In the rows, zero is written as 128.
Each path below is one point turned by a fixed rotation once a step. After each direction that follows a path, write how fast that rotation turns it, in degrees each step (0 if it stays still).
Each turn is a multiple of 5 degrees from 10 to 175, or 0.
Each row of a path follows its step; steps can be skipped.

step 1: [124 124 133 124 135 136 130 110 141 124 126 120 134 127 129 124 106 125
 127 117 127 126 136 129 124 133 132 118 129 135 121 126 133 117 125 132
 132 135 113 129 123 127 142 117 133 123 129 133 129 123 116 134 125 127
 128 113 141 126 129 120 118 132 111 116 120]
step 2: [125 120 128 129 117 130 128 142 119 146 141 130 130 123 136 121 130 130
 127 125 134 128 129 121 145 120 127 125 132 113 122 119 129 143 126 122
 128 137 136 129 124 126 124 122 132 129 119 129 126 123 145 133 125 126
 113 127 136 127 136 111 134 123 127 142 114]
step 3: [125 128 130 130 120 126 124 119 134 117 122 135 137 123 124 112 125 118
 128 147 129 124 134 131 129 133 133 136 141 118 116 124 116 121 117 131
 125 129 118 120 125 126 127 127 127 132 130 142 117 135 134 125 132 136
 143 128 110 114 121 135 120 138 126 129 134]
step 7: [134 114 121 143 123 128 123 140 125 119 122 142 142 117 132 129 128 117
 130 130 141 128 124 128 134 134 122 138 128 135 121 125 132 129 128 131
 138 123 135 137 126 127 135 139 117 134 131 130 129 114 121 135 143 128
 113 119 132 131 135 123 130 140 125 117 136]
step 9: [138 130 137 124 133 137 134 137 128 135 140 116 139 130 129 131 129 123
 129 146 128 129 119 124 124 125 121 141 120 114 132 121 125 140 147 135
 126 133 123 135 135 129 131 130 115 139 132 133 124 121 117 116 138 131
 145 134 127 131 132 127 133 120 117 127 129]
step 12: [128 122 127 121 129 130 124 127 132 119 134 118 138 140 144 129 128 125
 107 124 133 128 126 123 129 119 131 127 136 123 127 130 123 133 125 127
 143 130 124 134 133 127 132 138 110 117 117 125 123 138 105 119 116 124
 123 122 120 119 139 127 122 134 126 135 122]
step 16: [124 131 141 126 115 128 137 131 140 138 108 136 128 131 121 123 136 144
 129 129 132 120 132 122 129 125 124 122 118 117 132 122 128 129 129 132
 135 128 124 141 116 126 131 129 127 130 120 125 116 136 131 127 140 128
 126 128 126 109 121 125 135 145 123 126 115]
step 21: [127 120 124 111 113 113 135 133 122 123 122 126 130 132 123 121 127 121
 123 133 133 128 135 132 115 140 122 123 125 125 114 138 134 124 129 139
 131 135 124 116 127 124 137 136 139 134 121 137 127 125 131 112 129 131
 111 137 135 129 142 122 136 133 126 128 135]
step 22: [135 129 139 128 128 139 138 130 128 132 131 116 134 119 142 122 123 129
 136 124 124 120 121 118 120 131 126 128 137 137 130 116 119 129 130 121
 126 125 135 132 134 130 143 126 114 131 136 127 132 127 132 133 130 134
 121 136 116 131 109 127 131 141 134 151 135]
step 31: [126 129 133 123 125 127 131 115 125 133 142 117 128 126 137 132 119 127
 140 127 107 138 129 122 114 124 128 128 118 120 123 143 146 146 127 119
 135 129 134 131 123 125 136 128 125 128 124 125 122 132 143 128 126 119
 133 128 131 119 135 127 131 126 133 126 112]
Directions:
[131 126 129 135 128 130 126 127 126 128 129 125 125 127 130 131 130 126
 127 131 128 128 130 124 129 128 127 129 128 128 129 127 124 127 129 128
 127 126 126 127 128 124 126 128 133 129 124 129 127 126 128 127 128 130
 130 125 126 127 128 127 126 128 131 127 129]	70
[128 127 131 125 128 128 132 128 125 126 128 129 126 129 126 129 128 128
 130 127 128 127 130 123 124 128 127 129 126 130 130 128 130 127 128 130
 132 123 124 126 128 128 131 126 129 129 125 125 129 128 128 130 126 129
 126 132 130 125 128 128 127 127 128 126 126]	70
[130 128 132 131 126 124 130 127 126 128 128 128 129 128 127 131 124 127
 126 125 131 126 128 131 130 129 125 127 128 125 128 131 128 127 126 132
 125 126 128 129 127 129 131 132 128 128 127 127 127 128 126 128 126 131
 130 129 129 132 127 126 128 130 126 128 126]	125
[129 127 131 129 127 124 127 131 129 127 134 127 129 129 125 129 126 128
 128 129 126 133 130 133 128 130 128 129 129 130 127 127 128 126 130 126
 127 126 126 128 126 127 127 129 127 127 126 132 127 128 129 128 128 125
 127 130 132 126 130 128 132 126 132 128 127]	175
[129 126 126 130 125 128 127 129 130 129 128 129 127 131 130 128 129 130
 129 123 126 128 133 126 128 125 128 122 130 128 127 130 126 132 127 129
 127 124 126 129 128 126 126 127 126 126 129 126 128 131 127 127 129 126
 129 131 126 129 127 125 131 127 129 131 128]	175
[131 130 129 128 128 129 131 128 128 129 130 128 126 126 129 129 128 127
 132 127 127 131 129 129 128 128 129 130 130 128 126 126 126 127 128 129
 128 126 131 126 130 131 129 131 130 129 128 126 129 128 129 124 133 128
 127 131 127 129 132 125 128 134 127 127 134]	25
